Named turns come first, each shown by rows before and after it. Which turns, in which order, take the first row of each pair that follows to the second? Write the first one first, as in the answered first pair.
turn Kilaz:
[-25   1 -28  10  11  27   4  19  26   2  45   2  20   8  33  -1  -3   0
  19  31  -6  21 -16] => [-17   7 -12   9  -5  12 -11 -13  30  19  44 -20  27   1   8  -6  10  25
  17  29   7  45  -4]
[ 18  14  -3  19   4  20  12 -10 -13  -5   4  -2 -13  28   0   4 -12  21
   7  14 -24   6  25] => [ 20  14   6  16  -2  16  13 -15 -11  -5   5 -17 -18  22  -8   3  -7  21
   7   3 -23   8  24]
[-31  -1 -63 -15  -1  14 -13  10  -5  22  -2 -13  21  -2  41   5 -15  -3
 -13  24 -20  33 -29] => [-23   3 -53 -17 -20   4 -25 -18  -2  32  -1 -42  28  -6  15   1 -10  14
 -19   8  -7  52 -22]
[  4  -4  14  -6 -16  -5  14  15  -3 -18   9 -21   4 -17 -12  -9  -6  -3
  -8 -23  -5 -20  -4] => [  0  -9  -3   1   7   5  19  30  -2 -18  10  10   3  -2  13  -8 -12 -10
  -3   4 -14 -29 -12]
turn geb:
[ -8  11   5  -6   5  24  28  18 -13 -29   7  33 -31  -2  -2  -3 -10 -24
  39 -14 -20 -20   6] => [-14  12   8 -11  -5  20  23  21 -12 -31   4  16 -30 -11  -8  -5 -11 -21
  34 -26 -17 -17   5]
[  0  -3 -19   7  16   7  -3 -14  -2  14   9  21  11  16   4   6   4   8
   6  32  -6  12   4] => [ -1  -3 -10  -3 -10  15  -2 -29 -15  11  17 -10  -7   5 -22  10  12   3
   1   5 -14  10  23]
[  9  17  24   1 -19   1 -16 -19  17   3   4  -5   3 -19 -27  -3 -12  28
  10 -20   4  12  -8] => [  6  19  18   2  -6  -4 -16  -4  25   4  -6  11  16  -9  -6  -9 -19  34
  15  -7  12  14 -23]
turn Nizi:
[ 16   8  42  10  12 -16   1  -6  26 -12 -12  34  13   0  -6   9  -9  -6
   6  -9  22 -17  -4] => [  0 -16 -15   1  28  17 -14 -12   5  11   6  23  -4   9  22  24  16 -18
  -7  40 -14  -1  13]
[  2   6 -14 -19  16 -18  -2  18 -11  11 -18   3  13  23  33 -19  30   6
   0  -1  -8   7 -23] => [ -1   6  -5 -23  -1 -19  -6  19 -13   9 -17 -15  12   9  30 -19  30   5
  -4 -14 -12  11 -20]
[-19  -7  21 -21 -36   3   6  25 -14 -31  -3 -26 -25 -31   4   9  -6 -41
  -5 -53 -23 -38   8] => [  6   6  23  10  11   4  35  37   7 -33 -14  48 -10   7   7   5 -25 -35
  20 -28   3 -59  -7]
[ 13  -4   4  14  27   2 -14 -17  -6  31 -12  -4  10   6  -7 -27  -3  31
 -20  18  15   1  11] => [  9 -12   0   6  13   3 -19 -22 -14  32  -8 -20   7  -5  -8 -27   3  31
 -24  11   7   5  14]
turn Rekof:
[  5  -4 -26   7   2  -3 -16 -12 -24  24  26  -5 -20  19  -1   9   3  35
  29   5 -17  20   5] => [ 11   7 -17  15  19  -7   1  17 -15   7  16  34  -6  31  15   7 -15  24
  44  -1  -7  -6 -13]
[  7  -5   1   4  -1  15 -12 -29 -21   5   2 -12  -6  -8 -16  -5   3  27
  -7   6 -14   8  -7] => [ 14   8  11  13  18   8   6  -5 -11  -6 -13  26  -2   2 -10 -14 -20  25
   1   7  -3  -8 -24]
[  4   5  -5  -5   1 -22 -19  -5  12  27 -17 -12  27  14   6 -18   4  33
  -9  25  27  53 -15] => [ -8   6  10 -11   5 -14  22  61   5 -26 -17  17   3   1  41 -12 -23 -25
   5 -14   7 -13 -28]
Now pairs of rows:
Between the rows of a pair lie 2 to 3 turns.
[ -5   1  -4  -7  25   2  11   9  25 -21 -15  28  20  -1  32  -9  -7   3
   7   6  23 -14 -18] => [-22 -10 -28 -15  17  13   1  12  12 -12  -7   8  17 -11  42  -2   4  -2
   0  15   3  -2 -14] -> Nizi Rekof Rekof
[ 16  32  23  -3 -24  -4  -5 -29  -9 -14  -3 -45 -36  -7 -34   2   9 -15
   1 -11  -7   8  11] => [ 16  27   4  11  16  21  19  -4 -11 -23   1  11 -45  21  -7  12  -6 -38
  11  14 -21 -26   9] -> Nizi Rekof Kilaz
[ 12  10   2  -4   6 -11  18  32  25 -20  -6  14  35 -18  32  -3  -8  21
  -7  25  33   8 -26] => [ 15  11 -21  -2  23   3  11  19  17  -2  -3  20  37  -5  26   2   0  25
 -11  49  28  20 -14] -> Kilaz Kilaz Nizi
[ 11   2  -7  10  11   7   3  15   6 -16 -18  23  10  18  18  -6  -7 -12
  11  12   5 -13  -6] => [ 15  -1 -18  10   9   5 -13 -14   3   6 -10   5  19  19   6  -9   9  10
   0  26  12  25   3] -> Rekof Rekof
[  3  -4 -18   3  22  18   6   3   1  -3   1  24 -13  18  10  15  -2 -18
  -2  25 -14 -22   7] => [  5  -7 -11   1   1  16 -12 -32  -5  15   8 -14 -15   7 -14  15  11   2
  -8  17 -13   9  23] -> Rekof Kilaz
[-10 -16 -22  10  -9  -3  -7   6   0  31 -19  31  43  19  36  -1   7   4
  -7  43  15  -4 -23] => [-27 -25 -10 -15 -53  -2 -27   8 -12  17 -11 -27  28 -18  32   2  14  -6
 -17   2   1  -1 -16] -> Nizi Kilaz
